In the rows, zero is written as 128.
Named moves come first, each a turn or a mirror and shown by rows before and after it. Which of them, in which order, take the first row of each pair that follows to the second? Write the first one first, as in the answered first pair.
move z80:
[190 141 144  65 119 116 132 162 167 111 117] => [190 148 146  88 167 162  92  88 127 145 151]
[100  79 116 150 114 109 104 150  99  95 143] => [102  83 115 153 122 114  96 138  92  98 148]
[118 104 148 125 139 129 133 115 124 126 140] => [119 102 148 118 132 119 143 132 133 120 133]
move z681:
[154 119 129 118 150 120 142 150 124 100 124] => [164 124 125 115 143 117 148 139 124 116 115]
[ 75 124  98 143 128  88 161  88 151 169 124] => [ 44 102 117 154 140  98 133 120 146 116 156]
[141 122 110 181 127 105 154 126  94 172  79] => [108  98 134 196 146 121 120 167  85 106 118]
move z279:
[168 148 133 131 150 119 198 139 147 145  57] => [148 155 114 131 149 139 141  53 122 205 118]
[109  85 107 149 104 118  74 143  73  91 192] => [122  84 117 148 105 107 106 190  90  59 159]
[116 120 126 170 168 119 144 101 112 159 110] => [120 120 129 173 168 114 160 121 118 144  96]
[125 134 145 133 146 126 146 132 142 125 109] => [118 133 137 133 147 133 126 102 131 147 130]
move z602:
[165 150  77 128  71  94 148 103 126 188  86] => [212 142 103 163 128 136 147 150  75 102  87]
[117 131 100 114 109  89 129 109 157 173 121] => [150 117  94 160 125 101 120 161  95 108 119]
[139 124  82 111 112 115 111  68  85 152 156] => [161 121  98 129 147 138 109  95  62 104 155]
Now pairs of rows:
Each pair is two moves apart.
[152 146 124  85 123 155  96  96 122 119 171] => [148 146 120  69  93 134 106 124 144 109 160]	z80, z279
[129 112 108 136 118 110 131 158 115 116 117] => [133 112 114 146 139 122 130 150 105 115 114]	z80, z279
[142 120 141 144 136 136 122 152 111  88 128] => [124 130 145 122 140 150 105  95 130 131 155]	z279, z602
[169 138  85 117  95 132  99 125 110 155 163] => [174 138  88 109  82 114 122 163 128 132 138]	z80, z279
[122 118 114 156 137 136  92 123  84 131 155] => [123 141 162 111 169 144 142 130 165 119 126]	z279, z602
[166 125  94 119  76 120 107 164 116  97 145] => [175 125 109 136 110 134 124 175 109  75 129]	z80, z279
[132 142 121 108 108 140  92 113  86 132 152] => [137 150 155  77 127 138 138 140 145 107 117]	z279, z602
[178 138 105 149  78 115 138 166  89 125 122] => [171 157 173 105 151 171 143 145 152  93 143]	z681, z602
[135 138 129 137 131 144 134  91 115 144 168] => [150 138 144 148 155 149 158 117 113 120 143]	z279, z80
[ 95 132 160 122 164 138 154 123 184 109 128] => [100 123  99 151  90  84 150 128 139 156 104]	z681, z602
[ 97 143 144  79  98 117 100 138 159 138 155] => [124 129 115 120  81 101  93 175 101 117 140]	z681, z602
[154 147 143  69 125 143 119 126 157 123 151] => [172 131 116 109 109 131 108 166 100  95 145]	z602, z602
[128 109 143 170 178 156 115 150  91  77 127] => [169 144 118 146 154 135 159  90 110 169  79]	z681, z602
[ 74  97 138 162 133 116 100 156 122  98 152] => [134 132 113 142 110  91 168 122 141 173  82]	z681, z279
[143 115 152 109 188 164 107 136 128  54 155] => [180 139  78 108 107 103 143  85 114 177  92]	z681, z602
[120 126  91 126  88  76 127 123 115 156 144] => [151 131 113 146 148 126 106 127  75 103 169]	z602, z279
[177 140 141 122 160 150 140 127 110 121 139] => [157 131 101 134 104 106 130 128  95 158 134]	z602, z602
[140 141 128  85  90 117 146 146 165 111 124] => [132 133 123  97  85 110 137 163 152  99 133]	z681, z602
[128 125 113 109  86 102 144 153 154 122 133] => [145 120 108 138 106 126 116 157 103  94 155]	z279, z602
[117 103 152 146 174 150 129 124 115 110 127] => [ 98 108 151 110 139 120 149 126 166 129 112]	z80, z602
[115 115 152 160 137 118 103 173 136 127  98] => [106 116 139 146 108 104  92 169 144 138 111]	z279, z80
[131 136 141 119 129 132  90 129 120  87 133] => [159 153 128 108 119 121 129 115 130 124  97]	z681, z279
[107 124 147 124 152 140 148  93 170 166 133] => [111 124 154 131 165 141 159 106 169 154 121]	z279, z80
[ 79 101 139 168 164 131 114 133 111 121 132] => [ 71 111 156 143 168 129 130 122 147 134 125]	z279, z602
[141 130 151 114 151 148 135 130 147 121 142] => [140 115 113 146 111 119 123 154 104 124 136]	z602, z602
[168 185 115 140 139 139 118  87  99 160  94] => [178 179 124 122 121 119 149 148 128 115  69]	z80, z602
[127 140 158 121 145 121 162 125 149 124  93] => [116 141 145 103 114 105 156 122 157 133 104]	z279, z80
[183 146  83 105  86  97 139 133 116 160  96] => [195 163 133  76 146 142 151 116 156 140 103]	z602, z602
[171 137 102 137 125 121 147 131 109 134 102] => [158 145 112 115 126 123 154 109 144 156 104]	z602, z602
[102 121 127 108 135 145  96 119 130 111 172] => [118 134 100 101 107 124 115  97 132 160 150]	z602, z681
[123 110 121 181 128 110 127 154  84 109 103] => [125 131 161 151 183 160 115 106 110 112 131]	z279, z602
[119 111 159 191 154 123 130 155  85  95 103] => [ 75 121 138 154 101  84 136 107 141 180 105]	z602, z602
[119 105 138 117 154 121 109 123 139 126 163] => [145 115 130 113 147 107 150 135 155 135 118]	z681, z279
[136 131 123 141 163 126 164 103 112 144  83] => [136 124 112 150 155 116 161 111 103 142  80]	z602, z602
[155 119 119  50  67 103 107 133 199  96 154] => [160 111  92  86  52 103  66 122 137  98 180]	z602, z279
[121 137 129 139 150 144 118  98 114 137 137] => [115 142 139 121 136 123 148 118 152 141 108]	z279, z602
[ 98 128 151 140 167 131 153 134 184 127 102] => [ 76 119 111 154 118 101 129 115 154 173 115]	z602, z279
[108 107 126 125 106 117 111 163 136 114 159] => [112 115 140 126 143 146 102 140 132 109 170]	z602, z80
[154 124  72 116 118 127  92 128  69 135 147] => [163 124  85 130 146 141 104 135  59 120 135]	z279, z80
[145 137 153 104 120 148 106 138 131  73 171] => [186 151 107 113  79 114 130 116 108 137 127]	z681, z602
[154 139 142 138 172 166 131 107  94 111 130] => [135 150 122 116 138 142 140  70 125 172 127]	z681, z602
[ 98 128 111 129 114 102 135 154 138 125 128] => [110 131 127 144 160 140 117 131 110 113 149]	z602, z80
[179 143 115  58 128 127 137 114 123 121 114] => [127 131 126  46 113 120 113 114 153 122 144]	z681, z602
[119 112 137 128 123 120 142 168 141  98 134] => [104 119 135 133 139 138 119 101 134 146 159]	z80, z602
[124 136 125 109 110 115 137 135 159 160 102] => [141 127 116 153 138 138 107 125  88 148 120]	z602, z80
[111 126  85 183 107  94 133 105  83 199 100] => [149 129 127 199 188 155 126 117  54 128 118]	z602, z279
[ 84 123 150 117 147 145  91 115 139 119 177] => [ 80 111 131 111  96 108 110 165 153 103 152]	z80, z602
[143 170 124 106 133 147 127  99 141 132 142] => [142 157 100 113  87 117 135 138 131 125 124]	z80, z602
[123 112 147 154 168 152 131 135 108  99 121] => [120 110 139 134 132 124 142 173 130  89 110]	z279, z80
[ 99 114 102 126  75  84  88 125 130 113 165] => [113 111 117 134  93  78 127 175 144  74 128]	z80, z279
[157 129 130 180 171 100 175 149  86 131  63] => [142 147 159 146 200 125 178  95 135 163  76]	z80, z602
[105 119 138 156 168 152 109  96 105 147 145] => [113 113 144 153 156 121 160 165 134 107  90]	z602, z279
[132 127 148 146 166 152 154 101 125 140 116] => [125 124 132 130 116 113 176 137 152 143  94]	z80, z602
[133 134  91 133  79  92 139 104 143 152 132] => [176 133  97 158 114 118 147 133 103 104 121]	z602, z681
[141 115 121 155 143 130 152 109  89 132  74] => [107 120 161 119 169 151 145  88 145 128 100]	z681, z602
[154 136 135 108 145 151 123 146 117  90 156] => [115 135 140  83 128 137 118 120 156 122 165]	z602, z681
[140 131 103 109 100 139  65 118  99 118 190] => [152 132 117  82  93 129  98 168 140  78 169]	z602, z80
[132 140 150 110 133 141 132 141 149 101 129] => [123 139 142 103 117 134 124 138 154 111 140]	z279, z80
[107 127 138 123 145 130 151 114 154 157 108] => [ 86 114 147 130 152 139 125 126 149 133 136]	z681, z279
[ 83 126 127 133 165 133 110  92 156 155 142] => [111 129 134 129 163 117 158 135 177 135  89]	z279, z681
[124 126 119 131 128 142 125  99 135 156 132] => [136 116 116 136 114 126 136 157 128 113 113]	z80, z602
[120 122 129 163 158 146 112  94  94 152 140] => [101 123 111 135 102 112 105 101 117 166 156]	z80, z279
[107 136 153 111 123  95 151 126 202 147 117] => [115 120 116 186 137 113  96  96  93 166 145]	z602, z80
[110 132 170 134 156 138 104  97 137 136 137] => [121 133 174 139 167 136 123 125 143 115 115]	z279, z80
[139 143 111  85  82 161  97  89 109 144 183] => [171 131 119 105  87 145 139 183 101  67 128]	z602, z279
[ 80 104 139 149 136 109 125  98 125 156 132] => [ 97  94 136 162 125  96 138 150 112 112 117]	z602, z80
[132 134 132  93 110 137 118 143 145 100 158] => [123 135 124 103 111 145 101 108 129 128 168]	z602, z80
[169 140 120  90 131 141 139 129 118 133 123] => [136 117 128 101 130 141 110 159 114  96 151]	z602, z681
[ 96 127 147 157 190 163 106  94 102 155 142] => [126 130 155 151 188 142 168 156 130 121  73]	z681, z279
[126 130 128 153 151 149 116  79 102 141 141] => [144 123 141 159 166 146 151 120 113 105 106]	z279, z80
